In the data rows, 50 means zero.
Here are some points:
[55 40 45 50 55 60 50 45 50 45 55 55 60 65 40 40 55 40 50]
[70 50 60 65 40 70 70 50 45 30 70 40 75 70 55 45 70 50 70]
[40 35 50 40 35 29 50 35 35 35 40 45 60 35 40 40 35 30 35]
[50 60 45 35 75 60 55 70 80 60 45 75 45 55 65 60 35 60 45]
[35 50 45 45 45 35 45 40 50 50 35 40 40 35 65 55 40 60 45]
[45 60 45 40 75 45 50 60 70 70 40 80 30 25 65 70 40 65 40]
[55 60 60 75 40 55 70 50 40 40 50 40 55 60 50 50 75 45 70]
[30 50 40 40 60 35 30 50 70 65 40 65 35 45 60 65 35 60 35]
[45 60 40 50 50 50 60 55 55 55 40 70 40 40 65 75 55 60 45]
[40 65 40 40 65 40 45 60 65 65 35 85 45 40 70 60 35 55 35]
[50 75 50 40 60 50 60 70 55 70 50 55 45 45 65 65 45 70 55]
[75 55 45 60 45 65 75 55 40 45 70 45 70 65 55 50 65 60 75]
[40 65 45 45 60 50 60 65 55 60 30 70 35 45 75 65 45 65 45]
[40 40 70 86 40 40 60 35 35 40 40 35 45 45 40 30 80 35 55]
[40 25 45 40 35 35 50 35 35 40 35 35 55 35 35 40 30 35 40]
[40 65 50 45 60 55 45 60 60 60 45 65 35 40 80 70 45 70 50]
[35 65 45 40 70 55 50 70 65 65 40 65 45 50 70 75 50 65 55]
[55 35 55 35 40 60 40 45 40 30 55 45 60 70 30 30 40 35 45]
[30 30 91 70 40 35 40 25 35 40 35 40 35 30 30 40 55 25 50]
[45 65 45 50 70 50 55 70 70 65 50 75 40 45 70 70 50 60 50]
[30 35 45 80 45 29 45 35 40 40 30 35 45 30 40 40 65 35 30]
[80 60 55 65 60 80 60 65 50 50 75 60 70 70 50 60 70 55 65]
[70 50 50 60 40 75 65 55 40 40 70 45 75 70 45 45 70 50 70]
[40 55 40 45 75 35 45 65 65 70 40 80 35 35 55 70 40 60 40]
[40 25 45 35 40 35 30 30 40 45 35 40 35 35 40 45 40 45 20]
[75 60 35 50 45 75 70 60 40 40 75 45 65 65 45 45 55 45 70]
[45 25 45 35 35 29 30 30 40 40 35 40 55 35 35 40 35 30 30]
[60 50 60 70 40 65 65 45 35 45 65 35 60 70 50 50 75 55 75]
[40 30 45 35 35 29 30 35 40 40 45 40 35 35 30 35 45 35 30]
[55 40 70 80 30 55 55 40 40 35 60 40 50 55 40 45 80 40 65]
[60 45 91 75 40 45 50 50 40 35 65 45 50 40 45 40 65 40 75]
[60 50 45 65 40 60 70 35 45 35 65 40 70 65 45 45 65 45 55]
[70 60 45 55 45 75 65 60 45 45 70 40 70 75 40 45 60 45 65]
[35 65 40 40 60 45 50 55 65 65 40 70 45 35 70 65 40 60 50]
[75 45 50 50 40 70 55 50 40 40 75 40 50 70 35 40 60 45 75]
[55 45 65 80 45 60 65 45 30 40 50 40 50 60 50 45 86 50 65]
[45 25 45 40 35 29 35 25 40 40 30 40 50 40 30 35 35 30 35]
[35 45 45 40 35 29 30 45 50 50 35 45 30 40 65 50 40 60 40]
[65 50 45 45 35 60 81 45 35 40 75 40 75 65 45 45 50 45 55]
[35 55 45 40 65 35 25 60 70 80 40 75 35 40 55 65 25 60 30]
[35 55 35 45 50 29 30 55 60 60 45 50 35 40 65 60 30 65 30]
[75 45 55 55 50 75 70 55 45 45 86 40 70 70 45 40 60 50 70]
[50 40 45 75 35 50 55 35 35 40 45 45 65 65 40 35 60 35 60]
[40 35 85 75 35 40 30 25 40 35 55 30 40 40 30 40 65 30 65]
[65 45 35 60 30 70 75 45 40 40 70 45 65 70 45 40 65 50 70]
[65 55 40 45 50 75 60 50 50 45 75 40 60 75 50 45 55 50 60]
[70 55 55 65 55 70 70 55 40 45 70 45 65 75 55 55 65 60 65]
[50 45 50 70 40 60 75 40 45 35 50 35 55 70 50 45 70 45 50]
[80 55 35 60 50 65 70 60 45 40 80 40 65 75 45 50 60 55 75]
[30 55 45 40 70 40 45 60 75 80 35 75 35 35 65 65 35 60 35]
[40 60 40 35 70 55 55 65 65 70 40 70 55 55 65 70 45 60 50]
[70 45 80 75 40 70 60 40 45 35 65 35 60 60 40 45 70 50 70]
[35 35 40 45 35 24 30 30 35 40 35 40 40 35 35 30 45 35 30]
[30 30 35 40 35 35 20 30 40 35 45 40 55 35 30 40 35 35 35]
[65 55 45 55 45 70 81 50 45 40 60 30 80 65 45 50 70 50 60]
[45 70 45 40 55 50 55 65 65 65 50 50 40 45 65 60 50 70 55]
[40 60 40 40 70 24 35 65 85 80 40 65 30 35 60 65 35 60 40]
[45 50 40 40 75 29 35 55 70 80 35 80 45 35 65 70 35 65 30]
[50 35 80 75 40 55 40 35 35 40 60 40 55 45 30 35 70 35 60]
[45 30 50 40 45 35 30 35 40 45 40 45 40 40 30 35 35 35 30]
[40 45 55 80 45 55 60 30 40 40 45 35 50 55 50 50 70 40 55]
[40 70 45 45 70 55 50 70 70 65 50 70 45 60 65 70 50 70 55]
[50 50 35 40 50 45 35 50 50 50 50 40 40 35 50 45 40 55 45]
[40 55 40 45 60 29 50 50 65 60 40 80 45 30 65 65 40 55 35]
24 more points follow, each with its number after it:
[65 50 45 50 40 70 60 60 35 40 65 40 65 85 40 40 55 50 65] 0
[40 65 50 40 80 45 50 55 75 70 30 75 35 45 65 75 30 65 35] 1
[55 75 35 40 65 55 50 65 60 65 45 50 45 55 70 65 45 70 55] 2
[45 40 80 75 40 45 45 35 40 40 45 40 35 45 40 40 70 35 65] 3
[60 60 55 70 45 70 65 50 35 40 65 40 70 65 50 50 65 55 70] 4
[40 55 45 35 55 35 50 55 55 60 35 75 40 40 65 65 40 55 30] 5
[55 35 50 45 45 55 60 40 35 40 55 35 75 45 30 35 40 30 40] 6
[50 25 55 40 30 50 30 30 45 45 50 40 50 45 35 30 35 30 35] 7
[75 60 35 50 50 80 70 60 40 40 70 40 70 80 50 50 60 50 70] 8
[45 70 45 50 65 60 55 70 65 65 50 65 50 50 75 70 50 70 55] 9
[75 50 35 50 40 65 75 55 45 40 70 40 80 65 50 45 60 45 70] 10
[35 70 50 40 65 50 45 60 65 60 40 60 35 45 70 65 50 70 50] 11
[70 50 50 45 40 65 60 60 40 35 80 30 65 70 40 40 60 50 65] 12
[70 55 50 35 50 75 55 60 40 35 80 35 60 80 40 40 45 50 75] 13
[80 50 45 40 35 65 60 45 40 35 80 45 80 65 40 40 50 45 60] 14
[55 55 40 55 30 70 65 45 30 45 50 40 70 80 40 40 60 40 50] 15
[55 70 50 55 65 55 65 65 70 70 40 60 35 50 70 65 50 70 50] 16
[45 50 45 40 55 35 30 50 65 65 50 65 35 35 65 60 30 60 35] 17
[70 50 80 80 40 65 65 55 35 45 70 45 65 60 40 50 70 45 75] 18
[55 70 40 40 70 65 60 70 65 70 60 65 50 65 60 65 45 65 50] 19
[35 55 45 45 70 29 30 55 70 70 45 70 35 45 60 65 35 60 30] 20
[80 40 50 45 40 70 60 50 40 35 80 45 80 65 40 30 50 35 70] 21
[40 60 45 35 50 35 35 55 65 60 40 40 40 35 65 55 40 60 40] 22
[45 60 45 40 55 55 55 65 60 60 40 55 25 55 65 60 50 70 50] 23
Which three of these numbered points are nearest to each point below, ignoring the 2 directions in which the first points spread most? Their numbers follow each, nearest first.
[50 70 40 50 80 45 45 65 70 75 45 85 35 45 65 65 45 65 50] > 20 4 9
[40 70 40 35 55 40 45 65 65 65 40 40 40 35 65 60 35 55 50] > 22 2 9
[55 70 35 45 70 55 50 70 60 65 50 55 40 65 70 75 50 75 50] > 2 23 19
[40 40 45 40 45 29 35 40 50 55 45 50 40 35 60 60 35 50 30] > 17 5 9
[55 60 45 75 40 65 75 50 40 35 50 40 70 70 50 50 65 50 55] > 4 9 5
[35 70 45 35 60 50 40 65 65 60 40 60 35 40 65 70 45 75 50] > 11 9 4
[45 35 85 65 35 35 40 30 45 35 35 40 35 35 45 35 70 35 60] > 3 11 18
[35 30 85 80 45 40 40 35 30 30 40 40 35 35 30 35 70 35 60] > 3 18 11
[40 30 45 40 35 35 45 40 40 50 45 50 60 30 35 40 40 35 40] > 10 6 21
[50 60 40 40 35 60 65 40 35 40 50 35 75 50 50 45 40 45 55] > 10 8 6
[55 55 45 55 35 70 70 45 40 40 55 40 70 65 40 45 55 50 60] > 15 8 19
[45 45 50 50 40 45 55 30 40 40 50 60 70 40 45 45 50 35 35] > 5 6 4
[80 45 45 50 45 60 55 55 35 35 75 40 65 70 45 35 55 50 65] > 12 8 21
[45 75 50 45 55 55 55 75 60 60 45 50 35 55 65 65 50 70 55] > 23 11 2
[75 60 45 35 45 70 60 65 40 40 75 40 60 75 45 40 55 50 65] > 12 13 0
[55 60 55 65 45 65 75 50 35 40 55 35 75 60 55 60 60 55 70] > 4 9 11
[35 35 91 55 35 35 35 30 35 40 45 45 45 40 40 35 50 35 30] > 18 9 1
[60 45 70 75 40 65 70 50 40 35 65 35 65 60 55 50 60 50 70] > 9 4 18
[75 55 45 35 40 70 65 50 40 40 75 40 60 75 40 35 50 45 65] > 13 12 8
[40 30 91 65 40 35 25 35 40 45 45 40 45 35 30 35 60 30 50] > 18 3 20
[60 40 45 40 45 65 60 40 35 45 55 45 80 50 40 45 50 35 45] > 6 10 14
[45 35 80 80 45 45 45 40 40 30 35 40 35 35 35 40 75 30 50] > 3 18 16
[75 50 45 40 30 65 65 55 45 35 75 40 65 80 35 40 55 40 65] > 12 0 14
[35 55 50 45 65 29 40 60 75 70 45 70 40 40 60 70 30 60 30] > 20 17 19
[50 75 45 40 70 60 45 65 65 65 55 65 50 60 70 65 55 75 55] > 11 9 4
[40 40 60 70 35 29 45 35 40 45 40 45 40 35 30 35 65 35 30] > 16 9 20
[35 50 45 40 65 35 50 55 55 65 35 75 45 35 55 65 40 50 35] > 5 4 9
[40 35 45 35 40 50 45 40 40 45 40 45 55 65 25 30 40 25 40] > 0 19 8
[35 30 91 70 45 29 35 30 30 40 40 40 35 35 40 35 65 40 60] > 3 18 11
[55 75 45 40 55 60 50 70 60 65 45 40 45 65 65 60 50 60 70] > 2 22 11
[50 60 40 40 50 50 45 60 60 50 40 40 40 60 60 60 50 65 55] > 2 22 23
[65 40 60 65 35 60 50 45 35 45 65 40 35 55 30 35 65 45 75] > 23 17 3
[40 55 40 50 70 40 35 65 85 75 40 75 40 35 60 65 35 60 30] > 20 17 19
[40 35 96 75 30 35 35 30 40 40 35 40 35 35 35 35 70 30 55] > 3 18 16
[60 35 45 45 40 60 50 30 40 35 70 50 50 70 35 40 35 35 35] > 7 19 14
[40 60 45 45 75 50 50 65 70 70 35 75 40 45 65 70 30 65 35] > 1 19 9
[50 40 85 80 30 50 55 45 45 45 40 40 40 40 50 40 75 45 65] > 3 18 16
[40 55 45 40 60 35 30 50 55 60 45 55 50 45 60 60 35 60 40] > 4 17 20
[40 30 85 50 40 40 30 35 35 35 35 45 40 40 35 40 55 35 40] > 18 11 3
[50 70 40 45 50 55 50 70 50 60 45 50 40 50 65 60 45 70 65] > 2 23 22
[35 40 40 40 55 29 30 30 55 55 30 75 35 30 55 65 35 50 30] > 5 4 17
[60 45 75 75 40 55 75 40 35 40 55 40 55 60 50 45 75 45 65] > 16 3 9
[50 70 45 40 60 60 60 65 70 55 45 60 40 50 65 60 40 70 50] > 23 11 9
[70 30 45 40 35 60 40 45 45 40 75 40 65 55 35 35 35 25 50] > 21 7 14
[40 30 45 45 40 40 30 35 35 35 40 45 45 50 35 30 40 40 35] > 0 8 19
[40 50 45 40 45 29 35 60 55 60 45 45 40 40 60 60 30 55 50] > 22 2 17
[45 65 40 40 55 45 50 70 55 65 35 40 40 50 65 65 45 70 55] > 2 22 23
[40 35 70 80 45 40 60 35 35 35 45 35 50 55 45 40 65 35 55] > 16 9 3
[25 30 85 80 35 35 40 30 40 40 45 45 35 35 30 30 70 30 45] > 3 18 16
[50 70 55 45 75 55 45 70 70 70 50 70 50 55 65 65 50 60 50] > 20 9 19
[40 40 65 80 40 55 65 30 35 45 45 45 50 45 45 40 70 40 50] > 16 9 3
[65 45 45 45 45 70 65 45 40 45 65 40 80 75 35 35 50 30 60] > 6 8 21
[70 50 50 70 40 70 81 55 40 35 60 45 70 80 50 40 70 55 65] > 5 9 4
[50 35 80 75 40 45 40 30 35 30 55 45 40 40 35 30 70 40 65] > 3 18 11
[55 70 50 40 70 65 55 75 60 65 55 70 55 50 65 75 45 75 55] > 4 9 19
[40 30 45 35 35 35 35 40 45 35 45 50 30 40 35 35 35 30 40] > 12 8 19
[45 50 70 86 35 50 60 35 45 40 45 35 50 45 40 35 75 35 75] > 3 16 9
[40 30 35 35 40 35 35 30 40 35 40 40 40 35 35 40 40 35 35] > 8 10 19
[60 45 85 80 35 45 50 45 35 45 50 35 40 45 35 40 80 45 70] > 3 18 16
[40 50 45 40 80 45 30 55 70 70 40 75 45 45 55 60 40 50 40] > 20 19 1
[60 30 40 45 40 40 40 30 35 40 55 35 65 40 35 35 30 30 35] > 14 6 21
[70 60 60 65 60 70 86 60 40 45 65 55 80 65 60 60 75 55 65] > 5 4 9
